0: [147 129 128  99 119 117 115 132 122 140 107 113 127 139 131 102]
1: [100 147 100 145 135 150 155 124 110 127 126 160  93 149  96 156]
2: [135 110 139 118 149 148 131 117 107 127 163 131 141 114 155 117]
3: [127 141 122 126 112 132 138 147 126 113 120 136 142 139 113 138]
4: [157 106 106 140 128 135  99 130 138 147 145 116 156 107 130 107]
5: [145 106 118 157 121 142  97 117 128 163 154 115 135 101 135 113]
6: [134 153  89 165  89 123 172 169 123  90 130 128 136 165 153 108]
7: [102 134 102 167 146 163 147 117 144 116 155 167  94 137  91 160]
8: [120 162 114 148 102 110 121 160 150 136  88 125 122 169 104 164]
9: [100 133 118 152 117 148 138 113 115 143 148 141  96 131 113 152]
10: [ 89 140 158 101 166 139 149  92  91 165 159 151  96 120 141 127]
11: [160  95 145 109 166  85 163  90 172  90 161  87 168  87 164  89]
12: [139 170  90 161  96 129 102 171 133 155  87 142 132 170  89 166]
13: [ 92 141 152 107 159 137 144  99  95 161 152 147  97 122 139 128]
14: [130 138 121 129 108 128 135 149 130 107 117 134 145 138 109 138]
15: [101 146 155 123 143 146 161 117 111 151 120 149 106 140 146 132]
16: [134 163 108 137  89 122 135 164 133  96 100 124 145 162 105 141]
17: [105 133  97 155 150 155 153 137 120 146 123 168 117 127  95 145]

[112 152  95 124 126 153 145 142 109 117 131 156 108 153  93 145] 1 17 3
[ 95 151 156 125 140 153 160 120 105 158 116 155 100 146 144 137] 15 13 10
[146 133 120 101 115 123 118 137 121 137 107 119 126 145 124 105] 0 3 14
[101 149  95 146 133 151 154 124 112 123 124 161  93 150  93 156] 1 17 7
[135 109 136 119 152 150 130 118 108 126 162 132 143 114 154 119] 2 4 5
[167  98 150 106 158  81 156  94 172  87 153  91 171  98 163  84] 11 2 4
[ 94 136 117 152 116 152 144 112 108 148 151 145  89 133 113 154] 9 1 7
[143 106 116 161 121 145  96 115 125 167 158 116 132 101 134 114] 5 4 2
[125 120 158 114 119 133 145 105 100 136 163 122 112 122 155 103] 2 13 15
[ 96 136 117 152 119 149 144 114 112 144 147 144  91 134 111 153] 9 1 7
[153  86 169  88 168  96 124 109 140  88 151  93 152  89 173  93] 11 2 0
[146 131 123 100 114 119 114 136 121 142 104 115 123 143 127 103] 0 3 14
[ 93 137 113 158 115 154 141 114 109 148 152 147  90 134 108 159] 9 1 7
[152  94 167  88 161  98 128 112 136  88 148  98 148  97 171  93] 11 2 0
